Q: [[126, 134, 136, 150], [132, 152, 122, 156]]
A: 136
Q: [[131, 131, 128, 129, 131, 125], [123, 130, 119, 107, 122, 119], [134, 125, 123, 134, 124, 122]]
A: 119
Q: [[105, 133, 120, 100, 120, 133, 104], [131, 134, 123, 136, 142, 139, 131], [122, 130, 140, 121, 104, 107, 119]]
A: 123
Q: [[146, 107, 126, 123, 134, 130, 123], [141, 107, 111, 114, 152, 114, 145]]
A: 126
Q: [[104, 147, 118, 123, 112, 119, 144], [111, 134, 126, 139, 132, 130, 125], [151, 107, 131, 136, 126, 126, 114]]
A: 126
Q: [[117, 122, 151, 132, 146, 138], [119, 114, 141, 136, 140, 136], [129, 114, 125, 123, 137, 130]]
A: 141
---
130	125	128	157	134	132	131 ans = 125

113	113	117	124	144	124	146
136	129	127	104	113	151	102
ans = 129

140	138	120	106	145	139
126	128	126	126	131	130
129	128	128	128	127	127
ans = 128

108	125	113	127
134	115	125	122
157	143	155	133
ans = 143

130	126	129	146	133	151 ans = 126

101	143	128	107 ans = 143

118	147	102	120	114	122 ans = 147

105	104	132	108	138	147 ans = 104

105	132	150	145	147	135 ans = 132

143	107	146	134	101 ans = 107
---
[117 132 104 127 115 139 111]: 104

[[135 119 120 141]
 [130 125 125 129]
 [140 152 142 117]]: 120

[[113 123 157 120 142 114 139]
 [125 106 115 150 106 119 123]]: 157

[112 131 101 120]: 101

[115 116 126 156 135]: 126

[119 116 135 105 103 149]: 135

[103 129 102 105 101 137]: 102
---
array([149, 143, 143, 132, 135, 136, 130]) | 132, 149

array([[122, 115, 114, 118, 100],
       [130, 124, 138, 120, 117],
       [131, 124, 149, 124, 157]]) | 138, 157

array([136, 125, 110, 112, 140, 106, 123]) | 112, 140

array([123, 119, 127, 107, 104, 127, 128]) | 107, 128

array([151, 113, 115, 144, 130]) | 115, 151

array([118, 103, 130, 133, 104]) | 130, 133

array([120, 149, 115, 121, 133, 116, 151]) | 121, 151

array([119, 110, 117, 105, 140, 116, 103]) | 105, 140
---
[[128 132 122 130 137]
 [120 123 122 123 133]
 [146 139 141 140 157]]: 128, 157

[100 111 145 114]: 100, 114

[116 128 155 128]: 116, 128

[125 137 113 111 108 131 150]: 125, 150

[ 99 123 108 139 147]: 99, 147

[135 128 152 106 134 141 130]: 135, 130

[[118 130 124 105]
 [125 132 127 128]
 [129 127 138 123]]: 118, 123
---
[139 114 123 103] => 114
[111 148 139 121 122 150] => 148
[156 133 138 130] => 133
[143 146 146 149 130 148] => 146
[155 129 131 125] => 129
[152 145 152 127 116 138] => 145
[126 105 120 137 136] => 105
[146 105 141 123] => 105
---
[118 134 105 120 120 140] 118, 140

[101 112 125 104] 101, 104

[[128 110 120 121 118 117 116]
 [141 155 145 150 145 127 141]
 [119 109 116 103 107 134 117]] 128, 117

[119 149 128 105] 119, 105

[132 122 107 126 121] 132, 121

[157 119 144 109] 157, 109

[[122 111 138 120 109 104]
 [137 139 103 109 132 129]
 [131 130 122 122 125 126]] 122, 126

[156 135 151 116 129 107 119] 156, 119

[[116 155 112 124 121 104 127]
 [136 158 120 122 116 130 127]] 116, 127

[115 127 110 104 152] 115, 152
---
143  133  129  151 -> 129

139  136  143  126  129  117
150  127  114  126  144  144
-> 144

146  109  150  114  132  130  123 -> 130

122  121  131  110  150  118 -> 150

144  126  123  122  149  132  113 -> 132

135  110  143  107  135  154
103  127  128  121  125  106
145  156  116  158  121  127
-> 121

115  119  106  146  142
138  130  136  113  123
-> 113

137  111  156  122  124 -> 122

130  124  118  151  140  141
128  124  122  146  141  136
-> 141
---
[[115, 110, 120, 115, 129, 113, 130], [147, 142, 119, 123, 124, 131, 126], [132, 104, 132, 155, 123, 141, 135]] Answer: 115, 135
[[139, 144, 127, 125, 113, 128], [142, 126, 128, 126, 130, 106]] Answer: 139, 106
[117, 149, 124, 113, 144, 120, 146] Answer: 117, 146
[110, 104, 133, 130] Answer: 110, 130
[[118, 114, 153, 138, 138, 146, 119], [134, 130, 123, 115, 112, 129, 120], [133, 129, 123, 110, 111, 135, 124]] Answer: 118, 124
[100, 134, 144, 154, 137, 108] Answer: 100, 108
[[124, 127, 125, 131], [119, 133, 102, 135], [128, 125, 108, 130]] Answer: 124, 130
[[133, 158, 127, 108, 98], [121, 112, 133, 143, 146]] Answer: 133, 146
[117, 150, 130, 113, 147, 116] Answer: 117, 116
[154, 146, 137, 125, 116, 114] Answer: 154, 114
---
[133 102 128 113] >> 128
[112 126  99 122] >> 99
[117 124 143 105] >> 143
[140 143 145 156] >> 145
[155 132 128 128] >> 128
[130 146 139 156] >> 139
[128 145 142 156] >> 142
[118 148 158 149] >> 158
[133 124 155 116] >> 155
